A state moves one step at a time under one of 6 hidden systems, and each row is a state written as 22 numbers. Each run below is a few steps of one system.
path 1, Q_787 (10 x 22):
-21,-29,-36,-20,-58,-65,4,-6,12,7,-10,-26,35,27,-14,-24,5,-1,8,-25,46,3
22,-4,35,-21,-3,-38,-9,-32,3,-5,62,24,-34,8,-23,-33,40,25,36,-3,34,4
-15,14,49,-16,16,28,30,12,31,-3,71,-18,21,-17,33,-4,4,11,-36,8,19,40
46,53,37,-5,26,33,-2,-8,-32,-31,-6,-44,24,-14,-29,28,2,-25,-10,13,-36,28
15,15,-47,2,2,-3,26,30,-17,46,-30,11,-7,1,-27,-1,-25,-16,-41,14,-55,44
-35,8,-16,25,-18,-35,-9,49,-13,19,-41,-10,14,30,-38,-24,41,-5,16,20,-17,-50
-15,15,22,33,-12,9,23,-9,27,10,-30,58,-47,22,13,-37,13,34,32,14,31,-16
-58,-13,35,-7,50,25,-10,10,-13,-43,-10,10,-10,-12,71,16,17,9,-2,4,32,-12
25,1,11,6,21,59,-30,-20,12,-18,3,3,-19,-44,22,47,-45,-22,17,-30,-30,-27
19,-47,-74,-15,-15,10,-3,-11,-3,2,-31,-28,39,-3,14,16,-49,-12,-34,-5,-2,-6
path 2, Q_787 (10 x 22):
53,0,-14,-34,-37,42,39,-39,53,4,26,-18,-1,-18,-12,-26,-24,17,14,4,-13,-18
7,-17,-14,27,21,-24,-14,-10,-46,-17,15,-18,50,40,-8,8,11,-7,-51,22,44,46
-2,45,34,-28,-29,-40,-1,16,15,24,9,-1,-31,-23,-33,0,1,-19,35,-48,-30,33
18,-10,-16,-32,17,25,36,14,-1,7,24,-9,10,3,-4,-48,30,36,-26,71,-16,-30
-21,47,38,90,10,6,-8,6,-3,-4,-6,7,16,31,-14,33,3,-24,-12,-1,22,27
-11,16,7,-68,-5,10,23,16,-9,-9,-70,2,-37,-20,21,-24,-4,5,19,-12,-36,23
3,-26,-26,38,51,11,-32,24,-21,21,25,25,-8,-7,1,16,13,8,-18,46,-18,-65
-40,18,2,43,-51,22,20,-8,54,-6,-49,-12,19,15,16,17,-33,-18,19,-40,25,-5
25,-41,-17,-53,24,-15,-24,-32,-53,-38,-35,19,-34,4,14,-22,12,20,18,7,14,-1
-27,-24,-4,28,11,-14,-25,20,36,40,75,17,-4,-30,21,35,-24,-9,-13,-28,10,-19
path 3, Q_408 (10 x 22):
61,22,18,14,-25,5,14,-28,5,10,27,8,1,25,-38,-27,-24,0,-21,-1,9,77
-17,2,-20,-22,28,-43,37,17,-32,18,8,-10,21,12,-3,-17,47,28,-40,53,20,15
5,37,51,34,37,39,-21,23,-22,-17,34,10,-21,13,-30,-2,36,-18,1,18,-47,6
-2,3,16,20,-22,40,18,24,7,-9,-64,-2,21,35,17,-57,-9,26,-14,46,19,-5
8,33,-2,42,44,-26,-20,-4,-43,8,-56,2,3,-14,-12,51,11,0,12,30,5,-47
-51,-8,-7,-6,5,51,8,17,16,-15,-41,32,-51,-9,37,-3,-4,-10,23,-22,-42,-24
13,-28,2,8,-33,0,-48,-7,19,-17,-22,-34,36,-6,5,3,-26,-1,36,-17,28,-71
0,3,-31,7,-7,-27,17,-37,23,33,-21,38,-34,-26,19,43,-47,-5,9,-44,21,26
-29,-38,-18,-80,-1,-23,-1,-2,8,-19,43,-33,4,-29,20,7,23,-4,11,-30,-6,-15
43,-17,8,22,-25,18,-26,-18,27,8,74,4,6,10,-22,-6,-38,-19,-14,-35,0,39
path 4, Q_841, 10 rows:
-33,-12,-5,10,9,-47,-51,54,-51,-5,-29,-18,18,24,-28,-6,37,-19,3,8,-13,-24
11,35,29,26,0,52,26,5,37,19,7,36,-45,-4,-12,-27,8,19,24,25,-34,-31
-45,-16,-11,37,-11,-23,1,-18,12,-19,-40,-8,32,22,29,15,9,9,13,0,74,-43
20,21,32,7,4,-17,-50,9,-5,21,-8,29,-46,-33,-13,26,-32,-18,36,-45,-23,5
-30,-34,-30,-33,-29,44,26,6,59,-4,5,-25,15,-20,42,-9,-23,1,0,-17,-8,-43
65,-9,-15,35,-5,-9,-39,-44,-16,-9,21,-17,32,13,-41,29,-26,-21,-3,-8,18,3
-1,5,-2,-66,-43,-29,41,-6,28,20,11,3,-26,-5,-4,-38,-6,9,9,-33,-2,56
8,-52,-18,-32,48,6,-29,-9,-39,-36,55,-12,12,0,14,0,31,8,-19,27,4,-26
-1,43,10,43,16,11,43,-8,12,27,36,22,-4,10,-11,20,-8,-10,-43,1,-2,74
-21,11,31,-53,15,-6,5,22,-40,-44,-56,-45,28,1,25,-16,27,8,-4,21,16,14
path 5, Q_841, 10 rows:
37,23,43,-41,7,29,8,-3,5,1,-15,24,-54,-26,1,-39,6,32,40,20,-30,-18
-56,-42,-56,44,5,-14,7,-2,13,7,7,12,20,25,24,18,10,2,-20,5,41,-42
25,55,72,24,0,5,-32,-7,2,-11,10,-7,-12,-16,-24,26,-12,-25,33,-34,-8,24
-12,-33,-43,-53,-15,16,31,2,22,8,-49,0,-5,-22,53,-19,-31,25,-7,6,7,-18
19,-18,-19,44,2,-15,-57,6,-21,-2,45,-20,30,17,-51,25,4,-39,-7,-13,-19,-18
23,36,28,-33,-35,26,61,-29,49,5,5,7,-25,-4,-2,-38,-9,22,16,-3,2,38
-13,-59,-35,-19,29,-44,-36,-9,-47,-23,-1,-7,21,11,20,8,21,8,-12,11,45,-20
4,41,30,23,17,15,6,19,11,31,53,26,-35,-14,-21,17,-5,-21,-12,-17,-47,47
-22,-4,4,-33,1,35,38,-6,4,-45,-41,-46,44,3,45,-13,10,18,-14,31,31,-15
35,5,-23,43,17,-41,-43,10,-52,29,-24,28,-11,17,-42,17,-13,-15,-13,11,-14,18
path 6, Q_408:
0,-2,53,4,35,2,-32,52,-10,17,70,17,-11,-8,2,-24,19,15,-21,30,-10,7
19,52,51,20,-2,56,40,7,22,-9,-15,-26,35,1,9,-14,-11,12,-26,39,7,24
3,5,-33,27,44,7,4,-14,-62,-30,-59,-9,24,25,-3,29,17,-7,-30,41,4,3
-37,3,-16,17,0,8,-26,59,-16,15,-42,19,-28,11,-18,-8,13,-23,11,-7,-64,-29
19,6,10,6,-44,19,1,-13,41,-1,-35,0,-11,1,-10,-34,-2,23,57,6,7,-75
-23,-10,-1,35,20,-24,-9,-40,8,-3,-18,38,-21,-8,42,41,-14,14,16,-18,70,-18
-29,-11,20,-60,18,-5,-25,24,-3,-12,-3,-14,-13,-52,47,31,-24,-14,5,-45,-12,14
47,-28,-29,-20,-25,42,-4,-18,34,2,36,-33,28,-22,-4,5,-52,-14,-16,-17,-23,-10
-15,3,-53,18,-32,-44,38,-35,14,13,18,-12,24,30,-34,18,7,-21,-14,-30,25,38
8,-9,3,-54,4,-49,-12,0,-36,-5,37,14,-38,13,-36,-35,47,1,15,-9,-18,37
path 7, Q_908:
-41,4,17,-38,-46,-33,18,12,50,11,-19,-16,-4,-17,20,-21,6,17,46,-27,30,-35
21,-21,31,-10,46,48,-34,-30,0,-38,35,15,-24,-34,42,23,-12,8,15,-2,8,-33
-14,-9,-10,-26,-5,-9,-4,41,14,38,-3,-7,9,-35,33,18,-59,-16,-39,-33,-12,51
50,-5,-19,-26,-12,22,-31,-16,-30,-36,-16,-37,12,3,-46,1,-4,-34,17,-17,-53,-8
26,-42,-53,17,-23,-2,14,0,15,34,37,12,22,34,-16,-42,-14,17,-44,31,14,11
2,20,36,-29,-20,-59,4,-18,-12,-23,15,-43,30,13,-30,-13,46,3,23,-6,41,16
8,25,24,-4,42,47,52,-27,9,-8,48,32,-39,-7,15,-7,28,24,-13,35,-6,18
-71,25,13,33,18,1,10,32,-6,-12,-15,-23,35,8,23,42,10,-35,-32,-17,7,36
39,41,18,41,7,26,-17,1,-29,0,-60,28,-33,14,-34,-2,-10,-9,20,14,-38,6
-44,-30,-67,13,-7,-29,18,24,2,32,-46,12,7,17,10,-8,10,14,-8,24,9,-52
path 8, Q_269, 10 rows:
-31,-18,41,-61,-13,-8,-30,14,4,-46,18,-33,-2,-13,14,-19,29,-8,39,-37,-1,-15
35,-32,-1,9,8,63,3,-24,30,-8,63,16,2,-3,27,-8,-42,5,-39,3,5,27
19,30,-6,-23,1,-64,27,-2,-12,29,2,-48,50,-18,-19,21,5,10,-27,21,32,21
0,19,-7,2,-7,10,2,-13,-8,-21,36,-4,-26,19,-58,5,40,-41,23,-31,-65,10
32,-31,-9,-3,15,26,-19,32,-36,-3,-17,7,10,29,-3,-62,5,25,-32,63,-10,-7
0,49,42,25,58,-31,2,-12,-24,16,-5,33,-31,-26,11,44,16,18,8,21,30,6
-72,-8,-47,-25,-2,12,48,7,6,-11,-35,12,-27,11,25,2,20,-18,-4,-24,-30,14
-5,-11,21,30,12,40,-59,55,-6,-6,-20,-23,33,-17,22,20,-42,-22,-17,1,-21,-31
39,36,-12,39,-28,1,37,-40,34,35,-44,23,-9,-2,-12,12,-44,13,12,3,24,2
-38,-30,-29,-22,-29,-63,-22,0,-4,-9,-19,-19,7,10,-14,-6,33,-8,43,-28,19,-52
path 9, Q_178:
-22,9,-3,-7,-25,-15,16,58,25,47,50,-10,10,4,-24,-25,2,-14,-32,-8,-38,38
4,22,21,6,34,-10,8,6,-45,-21,2,-14,14,29,-28,-24,70,17,-5,63,6,-18
-45,27,15,41,21,-25,29,15,13,41,13,50,-27,4,22,16,-1,7,-24,-2,29,48
-42,29,56,-13,9,6,-21,44,-22,-30,-63,-17,-5,-2,16,-12,27,-3,30,1,-10,-20
-9,12,-26,53,42,26,14,-15,4,21,-34,36,-20,-21,30,53,-22,6,-7,21,4,-44
-54,-31,-21,5,-50,-18,-22,12,23,-13,-49,-9,9,18,14,-4,-12,-20,34,-53,17,-27
64,-7,-24,-13,-3,18,-7,-49,-6,-4,-32,29,-44,-11,-18,-8,-17,16,41,7,-21,-39
-13,-43,-18,-37,-27,3,12,-22,54,0,53,-13,10,-23,37,1,-23,8,4,-34,31,-15
63,3,27,-2,-10,26,-35,-43,-19,-50,21,-27,13,16,-38,-4,-6,-24,16,-18,-8,24
34,-13,-28,-36,0,14,34,5,10,30,24,-17,26,-20,15,-8,-40,10,-60,20,-10,47
path 10, Q_269, 10 rows:
12,-21,-53,-19,0,6,35,-6,21,47,-13,47,-37,-18,30,-8,-47,20,-26,2,-6,26
-46,23,12,15,0,-31,-6,37,15,15,5,-48,45,-23,-1,37,21,-10,9,3,10,-60
18,11,4,23,-37,61,11,-42,18,-47,-25,5,-12,39,-16,-14,-16,-25,21,-34,-16,31
37,-52,-31,-30,0,-55,-48,17,-27,29,-10,4,11,-12,4,-18,-24,25,-10,17,29,-21
-27,44,50,23,-5,-8,28,-3,49,20,59,18,-27,-7,-8,1,31,11,30,-10,13,-4
-8,-33,-27,-55,3,39,23,-27,-16,-65,-22,-38,23,14,25,-17,16,-2,-12,8,1,3
23,-6,16,39,25,-15,-53,19,-20,24,43,13,9,-10,-7,32,-38,-21,-36,-14,3,42
17,48,-15,-33,-22,-12,72,0,23,40,-22,-10,-13,-13,-31,-24,15,20,9,26,-28,-1
-21,-23,-11,29,33,13,-41,-9,-37,-54,9,-13,15,26,-13,20,49,-22,14,7,-6,-56
10,7,33,18,-8,14,-5,16,-9,8,-32,45,-26,26,15,-41,-32,13,-20,3,19,74
path 11, Q_908, 10 rows:
-8,23,1,24,17,22,19,32,-7,6,-44,-14,19,9,-5,-18,30,22,-4,71,-11,-65
-20,19,-11,62,5,-42,10,-37,15,20,-18,30,-8,1,4,49,-5,4,18,-12,57,-20
-40,-6,28,-31,-15,9,-6,11,15,-16,-32,37,-60,-1,30,-34,9,9,50,-32,-5,-9
-8,-25,9,1,41,25,-46,42,-6,6,15,-10,11,-44,39,28,-19,3,-11,19,-14,-66
35,11,-14,0,-36,-13,-6,-17,32,33,-23,-10,9,-32,-5,34,-73,-16,8,-43,3,16
19,-61,-45,-58,-18,16,-18,-24,-19,-42,-8,-2,-16,18,-2,-38,-1,-5,12,-21,-19,1
22,-30,4,-6,0,-26,-33,34,1,30,85,-17,31,-3,-18,-24,1,10,-33,20,7,-1
39,48,23,-36,-24,0,53,-40,21,-10,6,-51,34,-15,-20,2,-1,6,1,3,13,32
-12,-16,-22,6,42,32,26,-40,-30,-43,30,27,-20,33,13,4,28,-10,-33,6,1,54
-35,35,36,28,0,-19,-9,69,-17,21,5,-8,16,24,-26,-17,24,-17,-24,10,-20,37
path 12, Q_178:
51,-13,-34,-14,6,-44,-28,24,-45,34,2,-21,32,0,-36,-5,-18,-6,-42,25,-13,24
-11,17,-13,-7,-16,-28,29,36,19,43,55,-8,1,7,-48,-27,41,0,-8,18,-39,-7
-27,13,26,15,26,-6,27,-13,-21,-26,25,19,-9,45,-6,-30,69,22,-6,38,34,15
-25,36,62,17,27,-13,-1,24,-5,15,-13,38,-29,-9,37,5,-10,13,-9,-1,34,55
-34,40,41,2,25,27,-9,45,-10,-10,-57,-28,10,-34,29,32,-3,-11,9,7,-23,-32
-31,-12,-55,62,19,17,-1,-5,-5,4,-45,15,6,9,11,48,-12,-20,-9,2,-5,-47
-16,-38,-42,1,-54,-33,-20,3,12,13,-52,22,-20,28,-8,-33,-15,2,36,-31,11,-27
42,-3,-3,-47,-10,-1,9,-47,21,0,6,16,-46,-29,-7,-16,3,30,56,-2,0,-49
-2,-22,14,-16,-5,37,10,-50,43,-40,64,-12,5,-12,34,16,-14,-6,6,-38,29,8
58,-7,20,-6,-7,34,-35,-17,-22,-40,-4,-30,32,9,-5,-1,-43,-22,-22,-12,0,55

Which system made each run below?
path 13:
20,-34,13,27,8,18,-80,-6,-22,-39,37,-6,6,14,-18,14,-10,-35,9,-32,-9,-9
35,-3,-12,-41,-44,-24,18,3,37,45,-14,-18,19,-34,13,-11,-62,17,-11,-11,19,19
 : Q_787
path 14, 2 rows:
27,10,-35,20,-57,-2,22,-11,6,7,-30,-4,11,53,-56,-39,-9,-16,-4,-5,-18,40
-20,-3,14,-16,2,-72,-14,45,-35,26,-19,19,-11,21,-10,-44,35,27,0,25,27,14
 : Q_787
path 15:
7,39,16,25,39,-13,44,-50,-16,-7,19,32,-21,18,-9,7,46,25,-1,37,38,20
-71,6,29,1,36,-18,-8,28,-30,-18,-34,24,-21,5,46,14,19,-6,-5,-14,23,37
 : Q_841
path 16 (2 x 22):
-44,37,22,5,-17,25,39,36,48,15,7,-7,-12,-5,-6,-22,35,5,26,11,-33,-48
-8,2,19,61,25,34,-15,-27,3,-32,-29,3,24,1,42,42,-21,1,-2,10,54,-30
 : Q_908
path 17:
9,53,61,1,-15,-4,1,22,31,31,-31,3,-11,-39,17,12,-45,4,16,-22,8,29
2,-2,-45,-43,48,12,38,-19,-33,-19,-15,-17,-1,-17,8,18,36,13,-14,46,-25,-33
 : Q_787
path 18 (2 x 22):
-35,9,-18,41,-11,3,46,5,45,31,-16,10,10,8,16,-8,14,31,3,39,33,-62
-17,28,46,11,30,-1,-28,-30,-28,-53,-31,8,-24,-2,13,39,22,-16,43,-27,21,1
 : Q_408
path 19:
34,-33,-14,4,-18,73,-9,-22,36,-24,11,-25,28,-11,21,0,-47,-4,-6,-3,-4,-39
48,-23,-44,-10,-29,-34,-13,-39,-8,-2,7,-38,45,8,-30,16,-32,-16,-14,-21,23,21
 : Q_178
path 20, 2 rows:
42,4,-38,-22,12,42,26,-2,-11,-1,-32,-30,19,-13,-15,-7,1,10,-10,52,-44,-51
-48,2,-29,83,-6,8,2,-11,11,-9,-10,23,-3,48,-20,23,22,-27,14,-16,3,-29
 : Q_408
path 21:
48,-51,-37,-25,20,-17,-25,-33,-42,-5,-11,39,-30,6,8,-14,-23,19,-9,9,17,22
-49,-15,-5,3,-13,-48,-19,28,31,30,55,-21,23,-23,8,34,-2,-16,-1,-37,17,-22
 : Q_787
path 22, 2 rows:
-10,-13,-72,18,-6,-6,59,-13,11,27,-11,1,28,27,-1,-7,4,14,-42,40,17,-3
3,32,53,10,3,-32,-36,-2,-42,-37,4,-10,-6,27,-46,-5,47,-21,31,-15,2,25
 : Q_841
path 23 (2 x 22):
59,-15,-13,-9,-25,-4,-14,3,9,39,20,39,-43,6,-37,-55,-21,20,12,10,-28,2
-43,-13,-7,-10,-10,-28,31,-18,33,-7,62,-20,23,9,5,-4,49,15,8,3,46,-33
 : Q_841
path 24 (2 x 22):
61,-12,-12,-8,4,-33,-31,-11,-55,-9,7,-17,30,28,-45,-18,2,-4,-27,22,10,44
6,21,-1,-26,-5,-24,32,43,18,61,49,2,-7,-17,-21,-23,3,11,-29,16,-33,34
 : Q_178
path 25, 2 rows:
28,-25,-15,49,-28,-9,-3,-49,31,9,53,31,-3,37,-22,-16,-10,11,4,-9,48,4
-32,24,36,-37,12,-69,16,17,-16,16,3,0,-5,-9,17,-1,23,16,-5,-7,42,55
 : Q_408
path 26, 2 rows:
-50,37,0,50,5,9,11,44,-5,6,-14,-11,14,28,-31,8,44,-25,-6,16,-38,-23
2,20,20,18,-19,35,10,14,4,2,-78,38,-38,24,3,-46,-9,17,23,14,-15,-2
 : Q_787
path 27, 2 rows:
28,-15,48,7,-4,18,-41,-15,1,-31,67,23,-28,25,-22,-41,18,0,24,-13,4,15
4,9,27,5,-7,-22,18,29,13,39,-7,0,32,-2,30,-26,-25,35,-40,37,56,35
 : Q_408
path 28, 2 rows:
-5,56,43,18,-19,-9,-11,35,4,21,-31,17,-38,2,-41,-16,13,-12,40,-16,-42,2
18,-22,-3,-16,3,27,20,-26,14,-14,-26,15,-11,1,32,-40,5,52,17,47,35,-57
 : Q_408
path 29 (2 x 22):
-36,-18,-53,-11,33,23,10,13,-28,-22,-30,-12,0,2,7,18,33,-13,-7,24,-46,-54
1,-18,-9,75,-32,27,-39,5,23,12,-20,39,-16,31,-9,-10,-40,-15,16,-24,1,-23
 : Q_787
path 30 (2 x 22):
32,-13,9,-57,-21,-28,-6,22,15,37,57,6,-20,-20,-16,-39,-17,11,-7,-16,-15,43
19,28,46,-13,23,27,10,2,-1,-25,62,-45,33,-5,-21,-7,45,6,-7,39,-9,-14
 : Q_178
path 31, 2 rows:
36,-49,-41,-21,7,-2,-17,14,3,25,28,-24,40,-23,11,-6,-27,19,-34,35,8,-47
3,25,-10,49,-35,-38,11,-47,18,-2,7,-19,30,24,-41,33,3,-23,16,-32,41,11
 : Q_787
